Some points:
<65 53 -23 -22 42 -20 51 6 17 29 42 26 -19 17 15 -16 0 2 -15 6 57 30 -74 -36 51 -32 27 -13 19 3 -39 -32 -105 48 -64 -25 55 -12 63 70 -72 -14 39 -57 18 -26 -34 47>
<18 3 13 33 10 -27 -33 -15 -15 43 14 24 32 -11 3 60 52 47 35 -1 -93 -64 39 65 -47 -1 48 -33 14 -94 -20 18 55 -56 -83 -46 39 0 31 -36 -12 -9 -80 -8 8 -83 23 35>
<18 1 -45 -66 -72 -61 61 -21 -15 -75 -38 40 -37 -11 -45 35 -2 0 105 -21 -55 19 6 -92 2 -88 5 14 13 -7 -28 -53 16 47 43 29 -9 2 -43 44 28 21 -3 -34 -6 41 -27 4>
<79 59 49 -5 -67 73 -4 -39 34 31 2 -36 -82 -69 18 -47 14 -66 25 24 12 0 -5 44 11 2 -9 -38 -2 0 26 16 -3 -27 -19 27 -32 -10 -40 8 -48 22 -27 -84 15 -76 -75 -65>
<-7 58 5 87 39 -18 -34 38 -41 -66 -29 -2 40 10 25 11 -9 4 -22 -73 28 7 -38 53 3 13 33 -10 2 -1 6 -30 -50 -27 -8 68 64 -16 6 7 32 -82 -70 -71 14 13 -18 24>
<18 36 -19 18 -41 -55 34 -88 47 12 15 4 -32 -23 43 -77 -40 22 32 -50 -3 29 47 -82 16 -4 -31 31 -16 -90 45 94 -2 46 16 15 -57 37 44 4 -42 -28 -5 -35 -3 89 -1 -39>
<20 -46 21 -31 33 58 -39 15 92 58 87 -41 23 32 -65 2 29 3 -9 -49 35 -5 9 -29 -58 -14 5 63 -26 -21 -27 -27 -4 -39 20 43 2 -70 -51 1 9 48 -7 -3 16 24 44 -57>
<-42 -46 -24 3 10 -7 -43 36 -19 1 21 38 -53 49 55 -48 13 50 68 25 -33 26 -78 -49 27 -16 40 -43 30 21 -1 89 -37 1 23 8 -29 -33 -28 -30 48 106 -34 6 -28 69 16 53>
<-26 -3 -40 12 38 -44 25 43 7 -127 9 36 51 6 -36 37 -35 1 7 -10 -13 18 -33 -26 2 -31 -35 -27 59 -39 47 92 -74 7 41 63 -6 -21 -19 -23 -78 44 17 70 52 -35 1 -17>
<13 44 -16 77 -27 -46 -105 -39 16 -29 -59 -1 -27 -14 -60 2 -32 -55 82 37 59 54 37 -21 -31 -68 -29 18 9 -18 52 60 -27 -38 -26 -24 -31 21 59 15 37 0 -4 24 57 -45 2 64>
<-37 -75 28 32 5 44 -21 -16 -34 10 88 5 -13 -12 -29 5 44 -97 -12 74 -22 -24 21 6 45 5 29 67 4 -12 -32 -3 36 32 -4 15 53 58 -11 -46 2 -1 -21 -1 -40 14 -54 -14>
<-1 -23 9 14 64 -20 -11 -88 57 36 -17 10 -69 27 0 54 -79 -31 -44 -5 -45 -28 -30 45 14 40 0 -38 6 -16 60 -107 -3 21 -24 16 -18 -19 -30 -34 20 41 69 -7 25 -16 24 -32>
<-127 -22 -70 -66 8 -69 51 -9 4 81 -19 2 -5 -43 36 -80 -62 -18 67 -1 -15 45 -19 1 -2 15 -18 32 54 22 -45 10 -1 -37 -48 74 2 -50 -30 -9 20 4 -1 22 39 0 -19 19>
<18 -15 -12 -33 11 -85 16 20 4 29 17 -2 25 9 38 -38 82 33 -29 -39 62 14 8 52 101 24 49 29 13 -2 -18 -44 -29 -8 86 -32 63 4 -14 51 40 66 -76 79 20 -1 -26 -6>
<-25 -50 60 -68 -18 -77 6 25 -57 10 -16 65 49 -14 -22 16 -6 4 13 41 15 43 16 -66 47 71 1 -36 -14 -3 -2 17 -20 -40 -24 -1 -86 37 -31 -25 13 -7 42 -31 79 50 21 34>
<3 -13 -7 -25 -25 13 50 2 -113 -16 1 4 -82 -18 22 6 -20 0 35 -13 53 86 15 8 -70 3 7 58 -27 -48 28 28 -27 -7 -14 -17 -18 -17 -40 -50 5 -30 -25 87 -2 58 37 5>
<-17 -32 -31 8 -32 5 -41 14 -28 -21 48 -68 -12 -39 18 1 94 -45 -43 -63 -38 13 -14 1 67 42 -15 18 -93 7 -18 -55 67 -28 -12 45 -58 -22 9 4 -22 -5 54 63 -40 -35 46 25>
<-33 10 14 -38 31 35 -1 -57 -30 -30 18 -32 39 33 15 46 42 42 -16 -69 -12 6 97 -40 -24 -13 -16 -19 -29 119 25 1 -40 2 -69 -30 64 62 -32 -28 38 -20 -58 21 -10 -4 -7 30>
<22 33 -26 50 -38 68 16 30 8 43 -59 -16 -38 39 -95 54 48 -44 -16 -11 -53 -11 -27 -5 -42 73 34 -4 40 17 36 80 35 7 13 25 3 61 25 74 -23 -55 -47 18 -43 -68 24 -39>
<-6 -34 9 5 73 9 4 39 31 18 -13 -12 -38 6 5 14 -2 -31 14 -10 -13 -56 40 28 2 -39 -57 1 -54 20 -92 -16 -54 -7 20 -13 -49 67 17 4 27 -15 0 6 -74 8 51 -110>
<-28 3 -9 -55 -14 37 31 -2 39 -23 5 -69 -68 -85 -28 -2 11 -4 -65 92 2 -24 -12 16 -63 -16 40 -51 -43 -53 37 -8 16 -87 15 -54 21 62 25 17 23 -39 -17 -81 -12 -25 9 27>
<-13 -28 28 42 43 -70 42 20 -24 12 73 14 -31 -44 -34 -11 1 49 -40 2 -11 -30 -15 -20 2 -7 -43 59 -63 68 57 0 55 -6 52 -34 11 -50 -11 7 1 33 8 -46 -38 -76 -1 -11>
<-22 24 25 40 -51 -1 -27 -49 -15 15 -58 2 6 -55 -13 -32 8 22 -22 35 14 -48 27 -68 18 3 50 24 -5 -41 -14 -19 -93 26 85 -24 12 -51 -67 -8 -85 -29 83 -92 -39 -97 66 -14>
<23 0 -38 45 -26 43 5 -41 31 -41 -54 22 -11 122 22 -54 20 18 -20 34 -3 -26 -6 -36 -17 47 -22 -8 -44 -4 2 -14 18 -89 -22 -43 53 20 -5 6 11 -109 -30 27 19 -27 -110 23>
<95 31 81 40 -25 -35 40 -18 80 -12 -56 -22 -10 7 34 1 -64 -52 -20 34 8 -98 -40 20 -10 -25 43 -1 -3 37 -8 29 16 18 41 69 23 -57 33 -11 -93 -4 -34 -28 40 -1 87 54>
<32 3 36 -75 -73 -55 -60 40 11 -25 -49 -4 -26 -6 -62 -45 -10 33 49 -5 3 -30 -35 45 12 32 -30 46 18 -15 55 53 -41 20 -52 -36 -12 -31 33 -68 37 -57 29 17 18 55 -22 0>
<40 -41 22 6 71 65 63 12 -4 -5 -4 -55 41 36 4 -5 -64 28 13 -77 -20 -8 -5 44 19 -11 21 15 40 -14 -55 41 55 -19 26 13 13 12 -7 13 90 65 79 -39 -53 -56 8 46>
<13 -17 32 16 15 59 20 -46 60 19 47 63 20 -70 16 15 20 -7 6 -10 1 -2 -3 25 -49 3 -20 -35 19 44 -39 -5 -5 89 84 3 -42 -20 -1 -21 57 -96 16 -7 59 -29 51 -5>
<-56 42 15 -66 39 -2 -15 45 -99 6 40 2 15 55 80 11 22 -42 -59 -23 11 -8 4 -87 38 -7 -29 17 84 7 15 -82 12 -27 38 -34 19 -54 53 -13 66 -18 18 -7 3 -20 -4 -18>
<-43 69 -11 -37 81 11 -14 6 -12 -8 -42 -14 89 65 -30 -21 13 -20 13 -25 19 95 -30 32 -34 44 -25 -56 10 34 -19 -92 67 19 2 -68 14 53 25 -96 -36 34 -32 5 -33 21 -25 8>
<-36 -51 21 50 -44 32 40 53 22 18 12 0 2 -10 -50 7 -30 -5 -75 -24 12 -41 70 50 -1 -11 8 -78 -6 -2 -29 -8 -12 85 -18 -57 -54 -67 13 15 -56 35 4 5 -14 18 -48 35>
<-15 -85 -51 -21 -24 6 -3 26 -7 -63 -85 56 19 4 28 -34 15 28 -2 -9 65 -24 -36 -15 -22 -38 -48 29 22 -28 46 5 34 83 -63 51 -32 53 4 24 5 51 -6 12 48 32 49 -25>
<6 33 67 2 13 84 12 53 20 -16 -21 53 88 -29 27 16 3 -25 -31 21 -65 13 48 17 -28 20 34 35 -67 12 -15 5 15 1 -34 18 13 -42 30 58 37 91 23 97 -89 14 -28 -10>
<39 52 -48 -50 -33 -11 -71 63 -50 41 -16 34 -44 -35 -33 -17 -66 2 -49 -10 -28 54 7 -6 11 -70 20 3 -20 -2 12 68 42 -41 -28 -19 26 48 -32 -7 -34 -29 62 62 54 65 -50 -6>
<26 23 -11 51 -1 28 8 -87 -30 -44 -6 -74 26 4 -34 -40 -53 114 29 78 18 -17 6 -15 18 26 44 -68 32 45 -5 -53 -12 32 -1 30 -1 17 90 24 -17 -52 -36 -4 64 20 -5 -70>
<-24 -28 -22 11 -14 -26 -16 23 -39 98 46 -24 90 48 25 61 55 -36 31 41 18 -17 -20 76 -33 -39 1 -67 -74 0 67 -12 47 -10 -12 6 11 -9 0 -22 14 -26 76 13 -84 17 -43 -15>
<-1 64 -2 17 21 33 11 3 4 -9 29 13 -21 70 40 17 87 90 -39 33 18 46 68 90 11 -10 -91 46 76 38 -82 -15 11 -22 6 18 26 32 -28 25 -4 67 13 11 -23 92 25 42>
<19 -33 -31 0 -23 25 -49 3 46 13 28 -40 63 -49 66 97 -100 -14 5 24 12 -34 -46 -22 15 76 -21 21 19 17 -29 -29 42 32 15 -81 -55 3 -40 57 -36 -3 -18 -10 -20 21 14 -22>
Along one direction, these points spread out more than along any other. Take the direction at right angles to it along which they spread out most. Go by this last direction. How many in every 100 of the points above lie lower along it than each point below? Round to a whole number. More than half of the points above lie lower than the first one.
<-13 -28 28 42 43 -70 42 20 -24 12 73 14 -31 -44 -34 -11 1 49 -40 2 -11 -30 -15 -20 2 -7 -43 59 -63 68 57 0 55 -6 52 -34 11 -50 -11 7 1 33 8 -46 -38 -76 -1 -11> 68
<-127 -22 -70 -66 8 -69 51 -9 4 81 -19 2 -5 -43 36 -80 -62 -18 67 -1 -15 45 -19 1 -2 15 -18 32 54 22 -45 10 -1 -37 -48 74 2 -50 -30 -9 20 4 -1 22 39 0 -19 19> 3
<22 33 -26 50 -38 68 16 30 8 43 -59 -16 -38 39 -95 54 48 -44 -16 -11 -53 -11 -27 -5 -42 73 34 -4 40 17 36 80 35 7 13 25 3 61 25 74 -23 -55 -47 18 -43 -68 24 -39> 87
<-25 -50 60 -68 -18 -77 6 25 -57 10 -16 65 49 -14 -22 16 -6 4 13 41 15 43 16 -66 47 71 1 -36 -14 -3 -2 17 -20 -40 -24 -1 -86 37 -31 -25 13 -7 42 -31 79 50 21 34> 11
<18 1 -45 -66 -72 -61 61 -21 -15 -75 -38 40 -37 -11 -45 35 -2 0 105 -21 -55 19 6 -92 2 -88 5 14 13 -7 -28 -53 16 47 43 29 -9 2 -43 44 28 21 -3 -34 -6 41 -27 4> 26
<-15 -85 -51 -21 -24 6 -3 26 -7 -63 -85 56 19 4 28 -34 15 28 -2 -9 65 -24 -36 -15 -22 -38 -48 29 22 -28 46 5 34 83 -63 51 -32 53 4 24 5 51 -6 12 48 32 49 -25> 18
<-24 -28 -22 11 -14 -26 -16 23 -39 98 46 -24 90 48 25 61 55 -36 31 41 18 -17 -20 76 -33 -39 1 -67 -74 0 67 -12 47 -10 -12 6 11 -9 0 -22 14 -26 76 13 -84 17 -43 -15> 39
<-1 -23 9 14 64 -20 -11 -88 57 36 -17 10 -69 27 0 54 -79 -31 -44 -5 -45 -28 -30 45 14 40 0 -38 6 -16 60 -107 -3 21 -24 16 -18 -19 -30 -34 20 41 69 -7 25 -16 24 -32> 76
<-28 3 -9 -55 -14 37 31 -2 39 -23 5 -69 -68 -85 -28 -2 11 -4 -65 92 2 -24 -12 16 -63 -16 40 -51 -43 -53 37 -8 16 -87 15 -54 21 62 25 17 23 -39 -17 -81 -12 -25 9 27> 89
<-1 64 -2 17 21 33 11 3 4 -9 29 13 -21 70 40 17 87 90 -39 33 18 46 68 90 11 -10 -91 46 76 38 -82 -15 11 -22 6 18 26 32 -28 25 -4 67 13 11 -23 92 25 42> 5
<-56 42 15 -66 39 -2 -15 45 -99 6 40 2 15 55 80 11 22 -42 -59 -23 11 -8 4 -87 38 -7 -29 17 84 7 15 -82 12 -27 38 -34 19 -54 53 -13 66 -18 18 -7 3 -20 -4 -18> 16
<40 -41 22 6 71 65 63 12 -4 -5 -4 -55 41 36 4 -5 -64 28 13 -77 -20 -8 -5 44 19 -11 21 15 40 -14 -55 41 55 -19 26 13 13 12 -7 13 90 65 79 -39 -53 -56 8 46> 45
